Some points, one per row:
0.266/-0.151/0.875/0.740/0.104/1.074/0.968/1.058
-0.047/1.166/-1.232/-0.472/-0.959/-0.705/-0.880/-0.088
-0.996/0.122/-0.441/0.484/0.367/-1.212/0.834/0.544
0.540/0.053/1.543/0.431/-0.572/0.045/-0.983/-1.307
0.298/-0.008/-0.513/-0.944/-0.801/-1.230/-1.878/-0.370
-0.463/0.242/-1.973/0.977/0.345/-0.060/-0.821/0.981
0.494/-1.233/1.106/-1.455/1.795/-1.158/0.294/0.184
-0.572/0.465/-1.305/-0.422/-0.921/-1.124/-0.939/0.498
0.567/0.055/1.071/0.608/0.462/0.633/0.195/0.845
-0.298/0.334/-1.084/-1.655/-0.186/-0.302/-0.422/-7.353
0.287/-1.887/0.985/-0.607/1.305/0.265/0.661/0.817
-0.993/1.629/0.416/0.104/-0.612/0.717/0.355/0.273
0.934/-0.888/-0.035/-0.591/0.107/0.021/-0.616/-0.982
-0.041/-0.262/-1.442/-0.080/-0.385/-2.222/-1.469/1.208
-1.070/-0.717/-1.018/-1.314/0.366/-0.247/-1.025/-0.194
-0.544/-0.906/-2.017/0.068/0.103/-2.061/-1.811/1.698
-0.402/-0.449/1.183/0.520/0.126/0.761/1.438/0.985
11 more points follow, each with its number after it:
0.169/-1.213/1.326/-1.280/0.928/-0.698/0.422/1.141 0
-0.858/0.704/-0.046/1.551/0.330/-1.403/1.592/-0.137 1
0.009/0.131/-0.677/-1.539/0.551/-1.312/-0.077/-1.129 2
-0.234/0.119/0.988/0.362/0.166/-0.115/-1.427/-1.285 3
-0.146/-0.947/-0.115/0.788/0.864/-0.250/0.730/1.274 4
1.006/0.892/1.425/0.378/-0.605/0.098/-1.681/-1.431 5
-0.521/0.797/-2.874/1.404/0.550/0.826/0.346/-0.356 6
-0.362/-0.354/-0.639/-0.237/1.148/-0.426/0.174/0.874 7
-1.672/-0.718/-0.613/-1.362/0.063/0.029/-1.292/-0.313 8
-0.808/0.085/-0.574/0.119/1.181/0.806/0.340/-0.566 9
0.261/0.408/0.869/0.319/-0.991/0.774/0.838/0.467 10
Which of these numbered points is nearest to each point below, looking only along the 3 directions in which the first points spread most? Its number follows each.
-0.910/0.624/0.142/0.917/0.972/-1.009/1.525/0.138 > 1
1.207/-0.492/1.279/0.844/0.596/9.900/0.005/1.246 > 10
0.477/-0.897/0.249/0.564/0.402/0.237/0.338/1.416 > 4
-0.166/-0.252/0.067/-0.779/0.868/0.392/-0.915/-0.651 > 3
1.241/0.865/1.454/0.154/-1.500/-0.313/-0.264/-1.141 > 5
-0.049/-4.770/0.109/-1.391/0.993/-0.987/0.168/0.005 > 0
Now 11 new points, numbered from 0 again:
1.084/0.070/0.146/-0.233/-1.188/-0.027/0.097/-0.073 0
-0.624/-1.437/-0.554/0.376/1.354/-1.043/0.497/1.455 1
-0.671/0.768/0.352/0.154/-1.506/1.466/1.563/0.185 2
0.496/0.039/0.947/-0.532/-0.993/1.282/0.297/-0.089 3
0.882/-0.006/1.072/0.444/-2.337/0.575/0.606/0.121 4
0.405/0.138/-0.902/-1.245/-0.292/-0.347/-1.035/-0.010 5
1.360/-0.766/1.289/0.039/-0.154/0.966/0.436/0.522 6
-0.479/-1.242/-0.671/-0.802/0.946/-1.505/0.328/1.212 7
0.312/0.939/1.482/0.402/-0.891/-0.121/-1.130/-1.033 8
-0.222/0.007/-0.993/-0.269/1.069/-0.014/1.015/-0.255 9
-1.194/-0.471/-1.226/-1.386/0.284/-0.299/-0.101/-0.366 10
Which of these numbered points is nearest to each point below, looking only along the 3 directions in which the first points spread most? Its number follows each.
-0.402/-0.654/1.162/0.127/0.751/0.483/0.821/0.924 > 6
-0.128/-1.262/0.509/-1.674/0.752/-1.200/0.520/-0.106 > 7
-0.070/1.035/-0.938/-0.357/-1.626/0.271/-0.375/-0.632 > 8
2.605/-0.336/8.762/0.556/1.042/-0.162/-0.110/0.928 > 6
1.460/-0.164/1.571/0.556/0.654/1.242/0.239/1.494 > 6
0.497/-0.400/-1.869/1.089/0.504/-1.021/-1.372/1.238 > 7
